In the rows, zero is written as 128.
The rows of M fall into 4 groups, which share some directions, and each row is roughly a mix of its group's hidden directions, except one row that fits no group.
M, 165 rows:
[[157 159 133  96 134 117  70 119 153 130 106]
 [178  94  97 134 110 144 152 108 140 106 100]
 [148 156 163 106  88 132 154 120 120 132 176]
 [105 160 171 149 160  92 117 161 133 134 141]
 [108 107 149 135 146 127 123 112  74 179 139]
 [183 130 121 137  99 160 136 128 101 164 151]
 [ 73 123  89 141 151 160 109 116 115 149 112]
 [179 126 142 115 108 141 171 125 157 144  95]
 [185 140 125 118  88 129 151 111 115 116 165]
 [135  89 129 152 141 107  95 110  96 166  96]
 [114 139 165 168 137 173 130 115 151 135  89]
 [132  89 119 161 107 130 111 115 107 146  71]
 [123 150 148  74  86 105 147 152 150 127 129]
 [177 120 141 123 119 175  96 145 163 138 137]
 [166 141  96 126  93 103 122 116 145 121  77]
 [162 148 169 152 118 136 132  97 133 128  77]
 [ 92 142 168 137 142 118 143 162 114 121 179]
 [122  94 141 103 157 105 152 155 162  95 101]
 [184 129 136 133 136 139  84 142 171 115 135]
 [ 99 100 143 108  96  96 165 160 119 139 156]
 [140 101  94 108 169 144 120  84 132 109 158]
 [ 86 181 155 153 113 120 142 131  95 138 130]
 [ 96 114 111 133 163 109 109 142 177  91 142]
 [158 161 141 122 116 151 156  96 107 111 175]
 [118 115 145 125 129 115 119 181 165 129  77]
 [105 133 123 104  99 109 172 117 109 125 181]
 [177 108 133 115 119 160 127 116 165  84 132]
 [155 120 104 142 116 173 113  90 151 106  93]
 [ 94 106  89 137 166 110 115 101  99  99 122]
 [104 117 137 121 112  88 155 180 110 141 159]
 [ 78 133 125 161 182 127 121 120 119 113 154]
 [171  94 170 106 106 128 156 160 132 132 133]
 [150 125 118 152 110 147 182 135  88 123 162]
 [184 122 121 100  85 137 125 123 104 153 150]
 [115 164 123 105 109 110 158 151 112 172 165]
 [155 143 105 143 142 176  96  90 100 140 133]
 [178 101 101 165 143 127 157 117 137  99 136]
 [147  71 109 126 142 147 101 127 134 131  81]
 [ 80 170 148 151 111 147 149  99 108 135 111]
 [ 92 125 101 148 143 130  94 140 183 116 149]
 [104 161 183 163 122 123 134 134  94 107 126]
 [153  88  77 101 119 106 128 134 145 136  96]
 [ 72 114  98 101 121 100 104 134 146 136  99]
 [160 118  93 131  89 161 140 107  93 157 131]
 [147 154 172 118 139 160 148 158 160 133 160]
 [124 182 136 156 120 155 110  90 160 112 125]
 [164  98 149  76 123 130 141 119 171 128 118]
 [117 140 116 142 151 123 100 123 173 122  68]
 [116 112  93 173 118 169 112 105 149 113 102]
 [188  88 140 117 145 142 103 140 128 124 158]
 [127 137  72 126 138 140  96  80 108 118 111]
 [ 80 109  70 135 148 116 113 112 134 122 107]
 [203 130 153 127 108 150 129 120 146 118 135]
 [ 72 140 102 140 165 134 111 134 129 165 108]
 [ 87 138 161  96 117 108 124 182 133 139 121]
 [117 131 165 116  89 102 134 165  89 158 127]
 [103 172 150 130 106 122 159 126  93 151  91]
 [145 167 114 114 112 165 151 131 147  84 160]
 [ 73 138 141 127 127 120 134 152  69 125 142]
 [100  97 107 173 103 148 136 120 106  87 140]
 [141 147 125 128 168 144 100 109  91 135 180]
 [158 153 123 147 154 168  92  93 125 150 150]
 [133 139 183 108 143  87 103 144 163 128 124]
 [162 121 174 118  98 101 132 148 114 158 161]
 [ 60 125 111 141 151 125 120 123 165 140 108]
 [158 134 150 111 122  96 146 142 159 102 179]
 [133 109  99 110 187 144  89 134 154 137 129]
 [196  98 152 120 106 134 124 146 111 138 143]
 [138 145  96 107 105 141 128 119  77 132  80]
 [169 146 126 114 111 181 144  90 134 118 151]
 [105 133  94 174 146 167 142 114 128  90 114]
 [121 100  90 146 141 174 125 101 100 109  97]
 [150 118 169 121 136 142 115 174 174 133 104]
 [ 85 143 113 138 162 139  95 148 106 168 147]
 [157 101 118 110  76 132 141 119  93 161 146]
 [178 142 157 119  92 100 154 126  99 132 144]
 [115 118  98 114 120  69 145 162 156 107 131]
 [ 61 138  93 146 151 124 112 129 112 141 111]
 [ 82 157  95 153 142 122 124 130  87 158 119]
 [145 122 165 125 100  90 166 143 102 113 162]
 [156 114 112  99 153 167 109 122 114 180 139]
 [186 142 160 115 104 127 143 138 164 150 143]
 [148 157 158  99 124 134 157 160 147 103 170]
 [138 103 120 151 104 120 125  82  80 151 102]
 [155 157 168 165  79 143 119 120 119 123 113]
 [172  94  80 133 113 138 140 119 127  94 106]
 [ 73 124  87 152 144 139 150 140  97 119 144]
 [118 121  65 113 144 100 130 100  99 127 106]
 [128 145 109 155 146 167 117 109 175  95 154]
 [136 129 117 178 155 126 125 110  78 125 165]
 [156 158 167 111 134 131 152 133 137 111 183]
 [136 133 164 143 162 143 106 136 185 153 142]
 [129 151 165  93 158  88 105 152 157 123 134]
 [146 160 102 115 137  89  91 120 134 163  94]
 [178 143 165 110 103 100 132 143 110 148 157]
 [ 89 114 145 144 158 163 114 121  84 150 103]
 [166 124 194 122 122 105 132 144 155 127 143]
 [110 135  97 128 162 156 102 114 164  93  98]
 [162 111  97 145 126 117  78 135 142 120  83]
 [148 119 158  94  88 160 156 162 143 130 113]
 [124 114 103 170 102 152 169 117  86 120 139]
 [183 135 159 114  99 117 155 128 109 113 162]
 [142 118 176 116 106 123 168 155 117 128 171]
 [175 128 129 151 116 158 146  85  94 151 126]
 [190 103 152 111 137 165 123 107 136 122 112]
 [142 148 168 120 139 152 145 170 154 121 171]
 [150 143 133  91 123 118 117 165 190 121 130]
 [136 188 117 110 132 144 107  99  92 150 142]
 [140 113 127 151  75 106 116 164 140 133  86]
 [143 111 147 126  92  66 162 142 140 132 131]
 [111 105 101 164 165 131  80 116 118 139 102]
 [ 91 152 151 123 169  91 111 139 156 105 111]
 [ 81 100 133 130 152  93 110 139 126 169 102]
 [149 155 115 116 133 129 130 101  95 137 192]
 [186 136 118 114 104 132 107  93 167 136 139]
 [103 165 127 149 173 119  93 106 111 153 148]
 [175  89  94 135 109 148 133 101 145 104 111]
 [150 126  79 140  91 165 133 105 109  97 134]
 [124 129 107 121 131 140 134  95  73 142 180]
 [116 156 155 149 182 129 125 138 172 115 107]
 [150 155  98 142 106 131 159 122  70 119 147]
 [125 141 153 124 108  77 154 181 122 123 112]
 [126 108  93 147 162 132  74 119 119 145  94]
 [140 176 160 139 158 152 115  93 114 107 152]
 [137 157 165 184 158 142 115 145 152 120 130]
 [112 162 150 104 146  69 149 148 109 129 137]
 [ 61 130 135 142 174 106 117 132 141 128 126]
 [135 145 157 111 127 106 158 138 160 107 184]
 [168 147 101 111  91 119 147  94  93 147 118]
 [101 125 155 158 161 117  91 174 119 117 148]
 [182 109 173 143 113 148 151 123 158 127 129]
 [123 127 117 160 125 154 109 109 137 131  58]
 [ 62 117 118 128 165 135 105 131 152 108 115]
 [170  97 173 141  90 128 139 115 147 104 130]
 [133 143 189 143 150 138 106 176 128 133 130]
 [114 183 109 120 162 155 111 113  90 137 135]
 [150 130 139  87  95 104 131 167 173 125 121]
 [133 114  84 149 108 167 154 125  89 116 156]
 [ 81 125 108 152 171 153 130 126 157 104 106]
 [137 100 105 150 141 102  86 131 164 123  85]
 [199 128 135 115 115 160 138 110 152 116 123]
 [140 134 173 132 166  81 111 122 163 141 119]
 [200 112 126 139 102 123 162 135 122 133 119]
 [123 128 170 141 144 141 142 148 171 118 179]
 [200 135 100 110  99 146 130 120 127 124 120]
 [108  61 105 134 122 117 141 115 106 105 103]
 [166 124 131 118 107  67 133  91 106 131 124]
 [145 123 101 150 169 149  86  99 119 130 164]
 [191 134 103 109 100 140  96 113 147 127 137]
 [117  87 100 106  93  82 140 152 110 131 142]
 [ 71 131 115  98 152 104 132 157 148 137 156]
 [179 155 147 130 152 157 100 143 164 126 140]
 [183 115 152 103 126 148 118 123 175 106 129]
 [163 156 182 126 108 151 153 139 124 122  97]
 [117 125  96 127 105 110 121 113 118 133  56]
 [145  89  86 120 136  84 125 123 117  95 101]
 [172 111 175 129 117 140 143 118 124  96 168]
 [149 137 166 125 122 144 156 149 147 108 186]
 [188 149 112 106 106 133 125  92 157 138 126]
 [151 101  93 128  77 104 136 106  93 121 113]
 [149 124 141 113  91  80 163 165 144 113 124]
 [147 126 147 105 129  97 138 188 168 126 134]
 [108 133 159 145 164 126 102 131 181 108 102]
 [117 177  98  90 129 130 129 125 115 122  78]
 [ 91 154 118  84 136 164  94 145 132 129 102]]

In each list below, two rows fit none of the groups, and each other row fits one group, some only roughly. Which are they? Name them in the order they come.
- Q_55: [111  73  88 105 118  93 115 138 129 150 119]
- Q_92: [ 84 126 130 153 186 128 107 155 145 116 136]
- Q_732: [117 148 158 105 137 115 159 177 142 152 164]
- Q_133: [130 149 113 148 132 198 112 130 138 111  96]
- Q_635: [174 158 135  84  88 139 140 134 151 142 129]
- Q_256: [178  90 169 152 137 149 124 115 137 125 154]
- Q_363: [111 111 106 150 141  97 104 131 122 101  69]
- Q_27: [163 172 131  87 124 152 102 117 161 144 131]
- Q_416: [ 89 139 112 124 138 136 126  93  79 161 100]
- Q_264: [114 137 132 139 131  93 170 152 105 100 176]
- Q_245: [163 152 186 163 124 107 152 139 126 124 138]
	Q_55, Q_256
- Q_396: [158 146 124 159 159 162 135 114  81 150 109]
- Q_28: [112 128 123 143 173 112  90  93 134 151  88]
- Q_290: [146 110 102 152  99 181 118 138 117 114  88]
- Q_382: [117 155 186 168 131 125 145 140 115 115 161]
- Q_554: [117 127 160 149 103  92 164 121  89 134 163]
- Q_207: [ 76 111 156 156 149 110 133 147 148  92 141]
- Q_969: [162 164 121 119 142 146  98 103 151 153  85]
- Q_527: [126 108 118 161 133 156 156  95  85  96 150]
- Q_565: [167 123 112 131  94 132 156 115  82 144  92]
- Q_108: [160 104  96 128 141 138 102  77 133  90 126]
- Q_459: [128  69 117 129 151  95 136 134 172 112 141]
	Q_382, Q_459
- Q_270: [122 117 124 166 152 110 117 141 196 114 135]
- Q_422: [ 79 143 149 155 139  82 101 123 124 112 104]
- Q_395: [165  90 118 171 138 132  93 105 138 115 155]
- Q_164: [106  97  67 127 134  95 123 120  95 126 141]
- Q_545: [ 83 170  95 147 115 127 157 123 152 104 140]
- Q_218: [127 157 158  96 144 148 135 157 174 160 118]
- Q_143: [162 115 135 130  98 110 151 111 117 112 190]
- Q_50: [102 182 112 125 173 137 117 112 162 121 126]
- Q_802: [171 104 102 130 112 147 112  88 145 101 162]
- Q_457: [141 158 146 135 149 166 103 113 101 140  77]
- Q_219: [152 114 134  77  93 102 164 106 130 111 112]
	Q_270, Q_545
- Q_307: [160  96 155  83  88  96 126 119 133 116 133]
- Q_406: [ 93 130 140 121 156  89  98 153 161 159 108]
- Q_863: [ 60 140  96 119 141 131 142 115 141 127 160]
- Q_419: [141 124 163 117 163 155 111 153 183 121 139]
- Q_175: [ 81 164 165 135 151 129 144 145 100 133 156]
- Q_166: [182 111 130  96  84 123 147 150 117 117 146]
- Q_588: [189 136 168 133 125 132 131 125 110 145 167]
- Q_385: [159 118 158 110 139 136  89 135 186 111 128]
- Q_208: [157 101 146 114  96  98 150 164 136 111 167]
- Q_933: [146 121 150  98  86 113 159 178 125 114 142]
- Q_617: [129 111  71 125 128  96 133  86 144 108 105]
- Q_405: [172 145  82 127 141 158 111  88 122 137 116]
	Q_166, Q_588
- Q_727: [189 134 159 106 104 122 136 132 125 167 138]
- Q_402: [159 119  96 107  95 100 163 120 146  98 102]
- Q_379: [139 101 136  92  90 127 160 138  91 102 156]
- Q_886: [ 92 104  92 137 134 124 109 110  95 163  92]
- Q_521: [104 188 130 119 155 167 137  99 117 130 127]
- Q_101: [179 148 178 133  97 145 137 113 110 120 139]
- Q_688: [140 105 165 122  82 102 166 135 158 115 145]
- Q_676: [147 141 140 124 116 150 155 113 126 110 199]
- Q_884: [ 90 142  90 151 146 155 136  89 125  93 118]
- Q_336: [150 101 150 126  66 129 162 139 123 142 105]
- Q_154: [171 163 122 137 156 180 125 116 119 130 155]
	Q_379, Q_884
- Q_767: [177 111 123 137 117 120 152 167 137  92 163]
- Q_920: [153 118 105 100 138 165  85 130 166 100 136]
- Q_316: [125 110 144  93 159  99 101 152 175 133 107]
- Q_332: [ 93  94 129 146 142  75 160 138 146 115 112]
- Q_503: [110 123 133 111 113  84 156 155 103 145  79]
- Q_156: [ 98 124 108 140 117 103 121 105 148 134  62]
- Q_629: [180 171 148 115 117 131 145 100 137  95 137]
- Q_934: [141  87 160 102 123 143 139 166 168 146 111]
- Q_26: [145 167 146 114 184 146 103 116 106 147 143]
- Q_513: [114  77 103  96 121 111 105 127 125 165  97]
	Q_316, Q_513
